Some points:
[-25 -24   7 -12  10  12 -37 -75  15 -21  -4 -28 -28 -34  10   1 -16  -6 -21   6  -9  41  28  48  32  38   6  20 -20 -67  74  -8]
[ -2  15 -41  -2  21  -3 -10   1  69   7  45 -18 -23  -9  48  69 -18 -18  -3   1 -27  36  38  59 -37 -28 -35  -2  -3 -13  30  71]
[ -6 -41  -1   1  45  21  32 -20   5 -17  53  -8  12 -36   0  21 -13 -21  -3 -28  34  13 -93  12 -37 -30 -44 -14 -36 -13  43  -4]
[ -9  30  34   3 -13  19  -9 -30  15  31   2 -45  11 -35 -21  -6  39  12 -36  33 -27  -5  -5   5 -26  35 -40  72 -22  33 -18  -7]
[-33 -19 -43   0  14   5  -8  70   5  11 -18   6 -11 -23  32  -6  29  39 -26 -12  21  47  49  14  17 -41  25   8  -3 -54  -6  35]
[-65  52 -18  23   8 -26 -27  14 -24 -19  23  44  33   4  -4 -22  -4 -37 -34  37  24 -36 -30 -39   1   9   6  10  32 -18 -45  17]
[ 11   2  43  22  23  20  11 -52  23  66 -32 -15  -7 -32  -4  31   0   2   9  40  29  21 -25 -24  30 -54 -52 -63  30   9  -1   5]
[-37  31 -16 -45  26   7 -20 -15   7  12   7  52   2 -10 -68 -38 -27 -36  15 -14   3  22 -39  57  14 -42 -46  17  25   3 -38 -75]
[  5 -21 -70  23 -10  10  29   4   1  13  28 -18 -14 -20 -37 -22 -58  47 -43  69  24  -4  14   6  33 -18 -36   4 -15  37  33 -16]
[-22  75  -1 -40  21 -20  37  18  -8   7  24 -33 -35  38 -46 -39  45  31  -7 -58  27  -7 -45  12   0 -16  16 -19 -53  29  -2 -23]
[ 36 -33 -78   8   4  38 -34 -16 -38  58 -35  18   7  18 -14  43  78 -47  -4 -34  -2 -23  10  18  19  21  27  22   6 -30  18  36]
[-54  31  23 -37 -22 -48  25 -11  51 -13 -51  14  14  38 -22   5  11 -73 -35 -16  34 -73  27 -30  -3  -2  29  11  26  54 -26  46]
[ 12   1  71  77  16  17  11 -12 -44  33  27  15  54  34   4  15  26 -17 -14   7  18  17 104  20 -12 -30  19  -8  -7  -7  -5 -25]
[ 10 -55  13  58 -39 -38 -25  22 -24 -20 -17 -10 -15 -40 -55   9  30   6   9  19 -19  46   4  10 -50  -3  17  20  18  35   6 -38]
[ 13  47  37 -31 -24  18  -2  40  14 -35 -20  15  23  -3 -24   1  20 -36  22 -11  51 -15  13 -56  25  34 -14 -39 -12   4 -66  23]
[ -3  15  46 -26 -54 -14 -25  13 -37 -80 -80  40 -31  15 -14 -32  12  10 -58  12  -9   6 -37 -22   4   7  23 -12 -19   1 -72  47]
[-15  30  36  13  50   6 -65   7 -11   8 -12 -42 -44  22  39 -44 -39 -39  32  17 -16   3   6  14 -25 -44 -33 -16 -81   5  21 -16]
[-27  -7   7  19   5 -16   8 -28  20 -33 -18  46  24 -29  19  37  -6  53  73 -72 -22  41  42   8   7  -6  15  67  43   1 -15  42]
[ 15  16 -14 -21 -28  25  25 -53  35 -26  -6 -58  11 -14 -28   9 -27  -7 -28   2  40 -17  16  21 -65 -33  57 -10 -19   5  -3 -36]
[ 40  -6  -7  -7  28   2  -4  -3 -28 -30  63  18 -27 -46   5  27  53  19   0 -14 -16 -64  23  -2  10  26  55 -39  46 -23  29  18]
[ 93 -59 -27  27  14   3 -64  30  -7   3 -18  28  25  22  53  -4  26 -11 -29  31 -18  40 -20  60  15  18  16   5 -44  13 -26  20]
[  4  10   3  -9  -4 -15  73  32  20  10 -14  -8 -24 -11  36 -33  23   8  35 -37 -15 -31 -12 -34  32 -55 -71  28 -14  96  44 -16]
[ 25   0 -15  34 -42  46   4  -9 -40 -42  22  82  -2  -6  41  14  33  45  70  35  -3  42 -43  65 -59  45   3 -25   4 -21   6  -9]
[ 68  38  17  37  26 -79 -60   2  19  17   6   5  33 -34  25 -46 -49  -5  -8 -33  17 -24 -18  -5   5  13 -11  -1  16  19  -3 -37]
[ 55  47 -57 -16 -25  -5 -26  10 -18  -4 -29  25   8   0  25  72  -9  56  -2  -6   0 -20  40  -7 -22 -21 -26 -12 -21 -66  48 -14]
[-28  32  61 -63  22 -35  29  33 -37  25 -29   8  64   8  -2 -44 -14 -29 -35  18 -25  36 -12 -31  27  12  18  25  21 -12  63  11]
[ 43  -6  -7 -15  24  50   1 -58  48 -13  -5 -19 -26   1  -9 -15 -48  18  22  30  16  24  47 -15 -34  48 -22  -1 -41  17  50  29]
[ 27  -9  17  75 -58  -3  48   8   9  15  23 -35 -49   6 -17   5 -64  -8 -23  -7  41 -23 -30 -12 -11 -24 -12  74 -27   7  12 -15]
[-10 -23  -2 -36 -48 -31 -60 -48 -31  57  31 -25 -22 -14  51   4 -19  55  47   1 -56 -14 -30  24 -37 -29   0  30 -32  44 -23  34]
[-36 -21 -18  -8 -40  11  -5  29 -84 -58 -44 -26  58  23  24  23 -14   1  -7 -85   5  42   6  -2  14  69  39 -66  49  52 -17  -3]
[-41  -5  34 -20 -31 -83  56  42  35  51 -32  -3   2  47   9 -29  29  12 -23  16  41 -42  -9 -12 -51  40 -37 -31  47 -17 -13   1]
[ 10 -73 -50  25  24  68   9 -16  28  37  28  29  57  18 -10  -8  10  45  11 -33  -3  12  68 -35  11   8  -4 -30 -47 -34 -35  26]
[-13 -14 -31  19 -28  46   2 -16  -4 -32  -7 -31  32  21  -2 -73  31   6  12 -36  -7 -51 -35 -29  65   3  11  -2  37 -45 -32  46]
[ 15   3   4 -61  66 -30  55 -15 -27 -27  30  37 -29   8   8 -15   0 -29 -50  18 -33 -29   0 -29 -23  -1 -26  26  52  13 -86 -40]
[-66 -41 -10   4 -23  20  -8  82  17 -65 -15   0  38   0   4  25  17  26  48   4 -62 -32   5  15  25   1  -6 -50   6   3   1  -2]
[ 16  -5 -21  43  -3  36  18 -36  23  27  51 -17  28   5  12  21 -22 -28  21  18 -50  37 -60 -38 -40 -35  45   0   1 -10  53 -12]
[ 37   4  50  -5 -35  70  -2  21  41  31  19  50 -25   7 -31 -14 -12 -20 -17 -48 -49 -20   6  36  20  24   1 -49  57 -21  20 -28]
[  4 -29  -3 -84 -27 -23 -30  36  16  15  59  -5 -33  19  -4 -41  24 -18 -11  26  48   4  25 -61  30  28  40   1  18  38 -13 -21]
[-84  27  13   8  -1 -29   7  30  15  18  -2  22 -46  -6  -1  27   1 -32 -16  10 -19  10   5 -34  78  42 -12  13 -32   1 -33 -54]
[ -2  16  25  27  58  19  23 -37 -43  18  -3 -51 -51  41   9  17 -63  22  18  15  33   9 -22 -37 -16   8  42  36   3   6  20   0]
[ 21 -33 -45   9  -9 -53  19 -13 -34  29 -25 -27  12 -29 -32  42 -30   3  83  11 -20  20  32  45  29  10  55 -38 -22 -42 -16  53]
[ 17   1  31 -16  56 -14   1  21   8 -64 -22 -32  -3  36  -9  16  16  -2   5  65   3 -39 -44   5   4 -28 -36  39  30 -29  23 -60]
There is one direction along which these points spread out most. Take the direction at right angles to it along which they spread out most. Go by this last direction. Where along it does each point below lie, from 0 to 99? 50 is the average, and the first point above lies past it. One standard deviation of the points above along it is 16.
[-13 -14 -31  19 -28  46   2 -16  -4 -32  -7 -31  32  21  -2 -73  31   6  12 -36  -7 -51 -35 -29  65   3  11  -2  37 -45 -32  46] --> 30
[ 13  47  37 -31 -24  18  -2  40  14 -35 -20  15  23  -3 -24   1  20 -36  22 -11  51 -15  13 -56  25  34 -14 -39 -12   4 -66  23] --> 33
[ 15   3   4 -61  66 -30  55 -15 -27 -27  30  37 -29   8   8 -15   0 -29 -50  18 -33 -29   0 -29 -23  -1 -26  26  52  13 -86 -40] --> 56
[ -2  15 -41  -2  21  -3 -10   1  69   7  45 -18 -23  -9  48  69 -18 -18  -3   1 -27  36  38  59 -37 -28 -35  -2  -3 -13  30  71] --> 59
[-27  -7   7  19   5 -16   8 -28  20 -33 -18  46  24 -29  19  37  -6  53  73 -72 -22  41  42   8   7  -6  15  67  43   1 -15  42] --> 33
[ 27  -9  17  75 -58  -3  48   8   9  15  23 -35 -49   6 -17   5 -64  -8 -23  -7  41 -23 -30 -12 -11 -24 -12  74 -27   7  12 -15] --> 78
[ -3  15  46 -26 -54 -14 -25  13 -37 -80 -80  40 -31  15 -14 -32  12  10 -58  12  -9   6 -37 -22   4   7  23 -12 -19   1 -72  47] --> 30
[-28  32  61 -63  22 -35  29  33 -37  25 -29   8  64   8  -2 -44 -14 -29 -35  18 -25  36 -12 -31  27  12  18  25  21 -12  63  11] --> 51
[-84  27  13   8  -1 -29   7  30  15  18  -2  22 -46  -6  -1  27   1 -32 -16  10 -19  10   5 -34  78  42 -12  13 -32   1 -33 -54] --> 50
